[-65 -67 -61 -47  92 -41]  ralu
[ 56 -59  10  53  91  87]  maba
[-67  17 -88  47 -31 -62]  Bog
[-31 -59 -79 -84  87  -4]  muvi
size: [-65 -67 -61]
3
size: [-31 -59 -79 -84  87  -4]
6
size: [ 56 -59  10  53  91]
5
size: [-31 -59]
2
size: [-67  17 -88  47]
4

[19 45 53 14 40 57 49 49 58 71 32 30 11 44] -> lasi
[74 27 41 53 64 53 54 76 27 32 58 50 96 46] -> Zav
[54 71 69 26 89 56 78 63 34 65 59 32 24 57] -> sal
[53 35 23 73 35 27 49 56 50 38 48 34 59 11] -> tabon
[65 56 21 68 78 18 50 11 33 33 36 75 79 41] -> nukas
[37 45 28 69 69 34 46 19 38 41 29 82 82 47] -> gimev
[38 48 67 16 45 63 48 57 39 50 43 38 21 75] -> zavo
[38 47 64 34 41 45 44 58 66 45 59 35 37 45] -> Vadet
[38 60 56 39 34 29 14 42 63 41 90 31 39 38] -> Sibos
[67 23 39 66 73 65 94 58  7 49 11 63 75 64] -> vuv
[35 43 55 25 30 38 30 45 53 56 30 21 12 60] -> leg
[48 71 81 23 74 74 53 45 49 48 61 43 34 66] -> bebib
size: [38 48 67 16 45 63 48 57]
8
size: [38 48 67]
3
size: [67 23 39 66 73 65 94 58  7 49 11 63]
12
size: [54 71 69 26 89 56 78 63 34 65 59 32 24 57]
14

[ -1  -5  28  -2 -23  73  25 -13  39 -64  28  48  33 -27  -3 -32 -20] -> sadu
[  9 -26  16   0   4  16  20   4  18 -19  61  55  42   4 -26 -43 -23] -> runi
[ 29 -19 -24  12 -24  47  71 -15  76 -21  37  55  12 -68  59 -82 -45] -> fel
size: [ -1  -5  28  -2 -23  73  25 -13  39 -64  28  48  33 -27  -3 -32 -20]
17
size: [ 29 -19 -24  12 -24  47  71 -15  76 -21]
10

[37 11 10  0 38 11] : Fizel
[-29 -41 -21 -35 -46 -21] : sifer
[57 39 -1 20 88  1] : mezuk
[ -9 -60  -6 -54 -54  -6] : kadad
[-21 -48 -16 -44 -47 -16] : Tuzi
[-12  -4  -4   0 -12  -5] : nufo
[42 39  7 27 68  8] : rulig
[-29 -42 -20 -37 -47 -21] : Dobe
[-29 -43 -22 -39 -46 -22] : rovi
[-1  1  0  1  0  0] : Fepe
[10  1  4 -3  8  4] : Nizo
size: [-21 -48 -16 -44 -47]
5
size: [ -9 -60  -6 -54 -54  -6]
6
size: [-1  1  0  1  0  0]
6
size: [-29 -43 -22 -39]
4
size: [-21 -48 -16 -44]
4
size: [-29 -43 -22]
3
size: [37 11 10]
3

[-43   5  14   1 -65  51 -46  24 -28 -66 -13 -32   2   1  -8 -36 -49  17
   9  -7   8  -5  40  -1  50 -16  24 -32 -13 -58  57 -34   5]  Futor
[-23 -29 -28  48  43  -6  38  38 -27  66 -17  -2 -39  10  61   8 -13 -46
  -5  16  30  15  17  35  40 -36  24 -38  -6 -42  35 -23  32]  gavu
[-43   5  14   1 -65  51 -46  24 -28 -66 -13 -32   2   1  -8 -36 -49  17
   9  -7   8  -5  40  -1 -51  -2  -5  31  -8  24 -41  -5 -11]  gom
[-61 -35  30   2 -72 -14 -30  -1 -19 -66  69  12  -3   2 -63  46 -91  13
  45  -7  52 -11  64  52  43 -47  46 -42  26  33  47  44  42]  puz
[ 12   9 -58  10  36  42   6   6  15  95 -99 -42 -65 -37  59 -20  46 -48
  29  42   5   6 -15  38 -42 -37 -14  27 -19 -76  -3 -35  -8]  Pevid
[-46 -10  26  -2 -69  47 -37  42 -21 -62  -8 -20   9  13 -36 -23 -75  21
   9 -10  -7   8  52  -1 -61   0 -14  30  11  42 -42  33   5]  zur
[ 17   7   5 -13  -9  16 -38 -17  27  33  34   1   2  11 -46 -10  44  -3
  43  -8  -1  14 -21  11 -19  -7  -6  24  18   4 -21  20 -12]  pob
size: [-43   5  14   1 -65  51 -46  24 -28 -66 -13 -32   2   1  -8 -36 -49  17
   9  -7   8  -5  40  -1 -51  -2  -5  31  -8  24 -41  -5 -11]
33
size: [ 12   9 -58  10  36  42   6   6  15  95 -99 -42 -65 -37  59 -20  46 -48
  29  42   5   6]
22
size: [-61 -35  30   2 -72 -14 -30]
7
size: [ 17   7   5 -13  -9  16 -38 -17  27  33  34   1   2  11 -46 -10  44  -3
  43  -8  -1  14]
22
size: [-46 -10  26  -2 -69  47 -37  42 -21 -62  -8 -20   9  13 -36 -23 -75  21
   9 -10  -7   8  52  -1 -61   0 -14  30  11  42 -42  33   5]
33
size: [ 17   7   5 -13  -9  16 -38 -17  27  33  34   1   2  11 -46 -10  44  -3
  43  -8  -1  14 -21]
23
size: [-61 -35  30   2 -72 -14 -30  -1 -19 -66  69  12  -3   2 -63  46 -91  13
  45  -7  52 -11  64  52  43 -47  46 -42  26  33]
30

